In the rows, zero is written as 128.
Rotation paths and how fast each direction turns (degrees a step)
Each turn is a multiple of 5 degrees from 10 to 175, or 0.
Each row of a path follows its step; steps can be skipped.

step 1: [128 119 122 129 131 122 135 111 141 131 124 132 134 120 118 140 129 115
 138 123 130 132 137 124 119 125 112 140 126 144 141 132 124 136 130 131
 124 127 127 122 128 117 121]
step 2: [128 123 130 126 109 108 114 124 124 123 128 125 137 131 118 127 137 144
 129 139 125 132 137 141 121 131 127 135 135 135 132 118 121 136 120 127
 129 131 121 118 131 119 132]
step 3: [122 128 127 134 125 125 130 111 118 122 119 134 131 115 114 128 114 127
 105 131 124 139 138 124 129 141 122 120 126 129 143 128 129 133 136 121
 131 134 129 127 135 129 133]
step 4: [130 128 116 116 119 112 138 110 140 128 127 123 132 123 123 130 131 114
 136 129 140 133 135 127 127 137 121 123 126 136 126 126 124 114 132 129
 119 127 116 112 129 125 134]
step 6: [128 126 128 127 116 118 129 112 121 120 117 137 131 124 130 121 123 131
 123 118 137 133 132 121 117 133 125 116 132 126 138 120 143 125 115 134
 131 133 132 131 141 131 147]
step 7: [131 127 130 118 116 124 128 122 133 123 120 142 115 128 131 139 131 108
 125 129 140 134 131 124 120 128 112 134 129 132 134 122 126 120 148 134
 119 130 128 117 135 127 122]
step 8: [126 127 127 144 113 122 124 109 142 121 134 128 128 137 135 128 138 137
 125 118 126 134 139 138 120 116 134 131 128 130 134 120 129 122 129 132
 135 120 126 116 133 118 127]
step 9: [131 128 140 132 123 118 122 116 124 122 130 143 131 116 137 127 122 132
 119 120 128 127 127 120 116 139 116 136 130 140 143 128 139 145 124 126
 135 127 123 120 128 136 131]
step 10: [127 121 126 125 117 119 130 119 123 132 119 126 124 126 117 131 129 124
 133 138 143 146 126 120 120 123 125 140 116 137 133 134 135 133 135 133
 123 128 127 113 139 110 130]
[127 133 126 127 123 128 126 127 123 130 127 129 128 131 128 132 125 124
 125 132 130 133 128 130 130 128 128 126 126 123 127 126 129 127 130 124
 127 127 133 128 126 128 127] => 95
[127 130 129 127 133 127 127 127 121 128 126 129 128 128 131 123 129 129
 124 126 127 132 129 119 130 131 127 126 127 127 127 126 129 131 127 128
 126 127 127 127 131 129 128] => 115
[129 127 125 134 129 132 128 129 128 126 126 129 125 125 123 127 127 129
 124 127 128 130 131 126 126 123 128 131 124 125 130 132 126 128 130 130
 125 130 130 129 126 128 125] => 160

step 0: [119 131 120 123 111 125 133 126 124 132 132 130 116 124 136 132 122 124
 136 131 125 133 124 104 121 129 124 115 118 122 136 125 127 117 126 125
 139 129 139 124 145 144 129]
step 1: [128 127 124 116 139 127 126 131 118 127 129 142 144 138 127 136 114 124
 117 139 124 124 131 131 124 134 115 128 129 143 119 141 117 116 116 113
 135 126 135 131 128 120 126]
step 2: [135 124 127 129 144 122 125 122 135 114 141 125 119 122 119 142 120 118
 139 119 137 120 120 119 138 133 116 128 127 120 122 130 121 136 140 130
 123 139 144 126 126 136 122]
step 4: [139 119 123 110 128 137 134 118 107 128 129 135 126 125 122 130 121 120
 126 125 128 124 134 134 122 124 120 135 117 130 122 122 114 121 116 124
 130 136 122 123 124 150 124]
step 5: [122 135 134 125 131 119 117 124 139 120 132 134 133 130 130 144 119 123
 132 137 125 116 124 130 131 138 120 139 134 121 139 116 110 134 125 139
 140 131 137 126 119 122 140]
step 6: [137 124 116 117 117 117 134 137 127 121 119 112 120 143 134 144 126 115
 147 135 120 136 125 125 132 132 135 126 129 124 124 135 127 130 128 122
 128 126 124 121 134 135 114]
step 7: [121 135 136 119 139 145 119 125 125 116 117 125 140 130 117 125 116 126
 140 118 133 134 137 125 117 140 126 137 122 147 124 122 126 125 117 127
 140 130 124 128 131 135 125]
step 9: [124 125 125 125 133 117 125 136 140 135 120 140 121 143 124 137 132 116
 143 129 128 122 123 128 131 133 126 133 138 126 120 124 139 119 109 119
 139 136 113 120 128 120 127]
step 10: [124 124 119 121 124 151 123 127 132 117 133 126 133 131 141 136 122 133
 137 128 136 125 134 119 126 138 122 139 119 123 123 117 128 128 135 112
 118 129 120 133 130 148 127]
[132 127 131 129 124 123 124 127 133 128 129 126 128 128 127 123 126 124
 127 131 127 127 127 126 129 127 127 128 125 123 127 124 131 127 131 131
 131 126 131 129 130 127 127] => 125
[130 129 128 127 129 132 127 132 124 129 130 128 133 127 126 127 126 133
 127 128 129 125 128 132 129 127 127 129 130 125 123 126 126 132 128 130
 131 129 135 125 129 127 128] => 115
[127 128 132 126 132 126 133 125 130 125 131 125 129 128 129 128 124 128
 123 125 125 126 132 130 129 129 129 131 128 131 126 123 127 127 130 127
 124 129 129 129 130 127 131] => 120
[134 127 129 131 132 127 129 128 127 128 129 127 126 132 129 130 130 126
 130 130 129 127 123 126 128 129 131 127 130 129 129 128 130 133 129 128
 130 133 127 128 130 126 136] => 110
